One turn moves every row onto another: examples first, then more rows asked:
K348: -9 2 16 9 9 0 10 6 5 7 -3 9 5 21 -13 3 6 -13 -5 7 -15 -12 -2 -4 -10 -13
 9 -14 11 1 15 -6 5 8 -11 17 4
K893: -16 4 -2 15 -1 6 -11 -9 10 18 -8 0 11 6 -3 17 0 -11 -9 0 -6 -22 -11 -11
 0 -5 -4 -8 2 9 0 -5 6 5 -2 12 33
K25: 5 3 16 15 0 8 3 -3 9 7 -21 12 18 3 6 11 -1 -15 15 17 -10 -12 -1 8 0 1 -6
 -13 -10 -5 2 8 2 6 9 9 6
K887: -18 7 -2 4 26 -1 6 -4 6 9 -3 3 4 6 -19 22 8 -10 5 20 -25 -15 -15 -1 -1
 -4 5 -10 -5 7 12 6 17 -2 -2 11 11
K193: -4 -6 16 7 11 8 16 3 2 10 -6 5 12 7 -7 9 0 -22 4 6 -16 -5 -9 -10 -6 21 0
 -17 4 14 10 3 23 2 18 0 23
K225: -9 14 -4 13 8 -13 -10 -2 20 5 -6 7 25 4 0 10 0 -26 -5 9 -6 -16 -10 7 9 7
 -1 -13 3 8 -1 19 15 -12 7 1 8
K383: 1 0 7 13 9 7 -1 -1 6 16 0 -2 23 10 -4 20 0 -11 -9 5 -21 -11 -6 -17 16 -8
 2 -26 16 -8 -8 9 15 9 0 15 -2
K68: 7 2 5 8 7 10 18 3 18 9 -18 -1 29 7 -5 15 -3 -24 7 12 -11 -11 -2 -1 4 9
 -11 -10 0 5 1 7 0 5 19 13 19
K273: -13 2 3 9 1 -7 0 3 2 11 -5 10 -12 9 -9 9 -1 -19 -8 17 -15 -18 -10 -2 3
 -20 5 -24 7 8 -3 16 14 -3 -1 12 10
K116: -7 5 -3 19 -8 -2 -14 -13 12 9 4 -1 14 14 -7 24 3 -17 -8 1 -17 -15 -13 -9
 15 -12 -2 -7 6 1 -3 4 9 -10 -3 6 16
K584: 2 -1 2 8 5 -12 12 4 5 5 -5 13 -6 12 -10 8 1 -16 -5 14 -12 -32 -6 0 4 28
 -4 -11 5 7 10 14 14 -5 -2 -1 16
K117: 2 -1 15 2 3 0 6 4 21 8 9 -2 20 19 -22 9 -4 -11 7 13 -14 -15 -4 -1 11 4
 -9 -10 15 -4 -7 5 -5 3 1 2 16
K435: 0 -3 -4 4 0 -15 4 -21 1 14 -17 3 11 20 -10 10 17 -16 -1 26 -15 -13 0 5 0
 9 -2 -11 2 3 -10 7 10 -4 2 3 21
K78: -1 4 12 14 4 -9 13 10 10 1 -12 22 7 13 0 8 -4 -24 -18 0 -10 -14 -1 -6 -5
 5 0 -8 3 0 2 4 -1 -11 7 -1 11
K537: -18 -10 1 6 3 1 2 -13 1 5 -6 1 12 24 -10 4 4 -8 -9 14 -12 -17 -6 -8 6 22
 10 -18 8 0 7 5 15 -17 -10 9 21
K616: -13 -1 5 0 -1 -7 16 1 5 5 -8 0 28 10 -7 14 -1 -12 -7 -1 -16 11 -6 0 0
 -11 -1 -11 3 9 19 2 12 0 1 8 14
K570: 3 -5 3 11 12 4 9 5 1 8 -3 6 4 24 -4 8 3 0 0 -12 -7 -13 -2 0 -13 1 4 -11
 14 1 -1 4 7 10 -11 14 6
K192: -4 -14 -17 4 11 -1 7 1 -4 18 -4 4 16 3 14 15 -2 -10 0 6 -12 -11 -7 -4 -4
 5 -8 -12 2 7 -4 18 16 -2 -7 -1 21
K157: -9 7 15 10 13 1 10 -1 12 13 -19 7 22 0 -15 3 -5 -19 -3 5 -13 -19 -6 -4
 -4 10 -12 -27 -6 14 0 3 4 14 5 17 11
K802: -10 14 -5 22 0 -12 9 6 3 0 -3 -2 19 25 5 9 10 -18 -2 6 -8 -22 -4 -5 9 8
 -7 -6 6 -2 9 16 -4 -5 -1 4 11
K692: -3 1 -8 -6 14 6 11 6 -8 9 -2 3 16 6 -17 9 2 -17 -6 27 -18 -22 7 7 2 1 3
 -18 -2 0 3 10 16 3 6 11 -3
K780: -9 -4 0 18 0 5 6 -17 0 16 -1 16 24 6 -2 18 -4 -9 -8 2 -21 -18 -4 -6 -7 4
 -8 -21 -5 6 11 19 26 9 2 -1 4
K459: 12 -2 10 6 -3 6 1 -3 6 -9 -6 11 7 11 -4 15 3 -13 -10 11 -16 -38 -3 -1 7
 1 -4 -17 6 1 16 12 11 -2 2 -7 15
K249: -7 -5 -4 15 10 7 6 -13 -5 -1 -12 0 19 13 -1 14 1 -14 2 11 -15 -12 -14 0
 13 11 -13 -19 7 -12 -13 3 16 4 9 4 28
K585: 2 -4 9 -3 4 -2 16 -2 6 22 -2 12 24 12 -17 11 -1 -22 6 2 -16 -13 -7 -4 7
 4 6 -14 15 5 24 10 13 0 8 27 16
K748: -13 -3 -10 6 12 1 9 -21 -8 20 -4 4 24 7 0 15 2 -11 6 10 -16 -6 -6 -3 -3
 5 2 -23 0 -3 -2 16 28 3 5 8 3
K76: 7 3 4 3 -4 11 6 -5 8 7 -3 4 -14 3 -8 11 1 -17 -2 7 -17 -23 -6 -2 8 21 -9
 -4 6 4 3 14 18 -4 2 17 7
K163: -18 1 21 7 -4 -1 4 1 -2 13 4 10 1 11 0 12 8 -13 9 9 -22 -8 -1 9 -2 4 3
 -14 10 -4 -4 -3 16 4 -11 13 4
K43: 8 2 -2 11 1 3 14 -4 24 8 6 -3 29 15 -13 17 -5 -30 1 4 -11 -15 -2 -11 -1
 -2 1 -17 1 -8 1 -1 14 -2 -7 0 2
K522: -6 3 -4 10 -4 18 -3 -8 15 4 -9 1 15 16 -13 6 2 -12 -5 -11 -17 -8 -13 -15
 7 -2 7 -3 6 -1 -6 10 10 -5 12 16 10

K537 goes to -> K616
K584 goes to -> K348
And these:
K76 goes to -> K570
K193 goes to -> K78
K192 goes to -> K157
K887 goes to -> K43

One turn moves every row onto another: examples first, then more rows asked:
K171: 13 11 4 -2 2 -5 -9 3 -5 -12 3 -14 -4 -1 -6 4 -7
K155: -13 -3 -4 1 -2 2 -19 0 -14 4 -3 13 -6 1 -2 -8 -4
K250: -10 0 14 -15 2 5 -9 11 0 -6 15 -13 3 10 -5 0 -4
K940: 10 4 5 -5 16 9 3 2 -4 2 6 -9 1 11 -17 7 -6
K424: 4 -1 13 -14 -2 17 -3 -1 -3 -5 17 -12 -4 0 6 -1 8
K291: 8 12 -2 -7 4 12 -1 10 6 -4 17 -9 -14 2 -1 3 8
K604: -12 -3 2 8 -5 3 -17 0 -13 7 2 15 -5 2 -1 -12 -2
K215: -15 9 7 0 4 8 -19 3 -7 12 6 12 -13 3 -2 -6 -6
K514: -12 -3 1 2 -4 4 -15 -1 -17 9 0 12 -4 -2 -1 -12 1
K772: -5 8 -1 4 1 2 -7 -2 -12 19 3 14 -6 -1 -5 -8 7
K603: 7 -15 4 -9 -9 7 0 -2 -4 -7 5 -8 6 -1 4 -8 10
K908: 13 -4 -14 0 -5 1 4 10 5 -5 4 -3 -3 1 -3 -6 11
K108: 0 -16 0 -5 -1 8 -3 11 13 -3 6 -6 3 16 -5 -10 2
K647: -4 8 0 9 -1 0 -8 -1 -8 17 5 18 -8 3 -4 -8 5
K496: -3 -6 8 -10 5 15 -6 10 13 -2 15 -10 -5 16 -3 -5 0
K118: -2 -11 1 -7 -5 -8 0 11 1 -4 3 -6 14 10 -9 -8 2
K867: -12 10 7 -2 2 10 -16 -1 -16 13 9 9 -12 -2 -1 -6 1
K744: 16 10 2 0 2 -8 -7 3 -4 -10 1 -12 -2 -1 -7 4 -4
K527: -4 8 -6 3 2 -2 -9 -1 -9 16 0 17 -8 2 -7 -5 4
K428: 0 -7 -3 -7 -5 13 -9 10 0 -18 8 -11 -7 0 3 -5 0
K362: 8 -3 13 2 11 -2 -2 -7 7 6 15 -17 -10 1 -3 -3 -2
K833: 15 1 4 -8 -1 6 8 -2 2 6 12 -5 0 1 0 -3 17
K598: 4 9 6 -10 6 -4 6 10 7 9 15 -5 4 11 -12 2 7
K553: 14 7 2 -1 0 -7 -9 3 -6 -13 0 -14 -1 -2 -6 3 -6
K464: 6 -4 0 -4 5 8 3 10 17 6 11 -4 -2 17 -8 -5 7
K796: -13 -3 0 4 -3 2 -17 2 -8 9 -3 15 -5 2 -2 -12 -4
K6: 3 -7 6 -7 11 12 -5 3 -8 -8 3 -12 4 11 -13 4 -11
K810: 3 -13 13 1 6 -1 -7 -7 3 -2 11 -19 -7 -1 0 -7 -6
K805: 10 -13 7 6 5 -8 0 -7 6 4 8 -14 -4 -1 -4 -9 -1
K967: -6 9 -1 5 3 0 -10 2 -3 20 1 17 -10 3 -6 -7 1
K875: 10 -8 -1 -1 9 4 3 2 -5 -2 -2 -7 8 11 -17 1 -5
K462: -12 9 8 3 1 8 -17 0 -11 11 11 13 -14 2 0 -5 -2
K275: -11 12 3 -3 6 8 -19 0 -11 10 7 11 -15 2 -3 -1 -3

K647 goes to -> K604
K967 goes to -> K796
K362 goes to -> K805
And these:
K155 goes to -> K275
K291 goes to -> K908
K108 goes to -> K496
K118 goes to -> K250
K867 goes to -> K772
K553 goes to -> K171
K603 goes to -> K424
K6 goes to -> K940

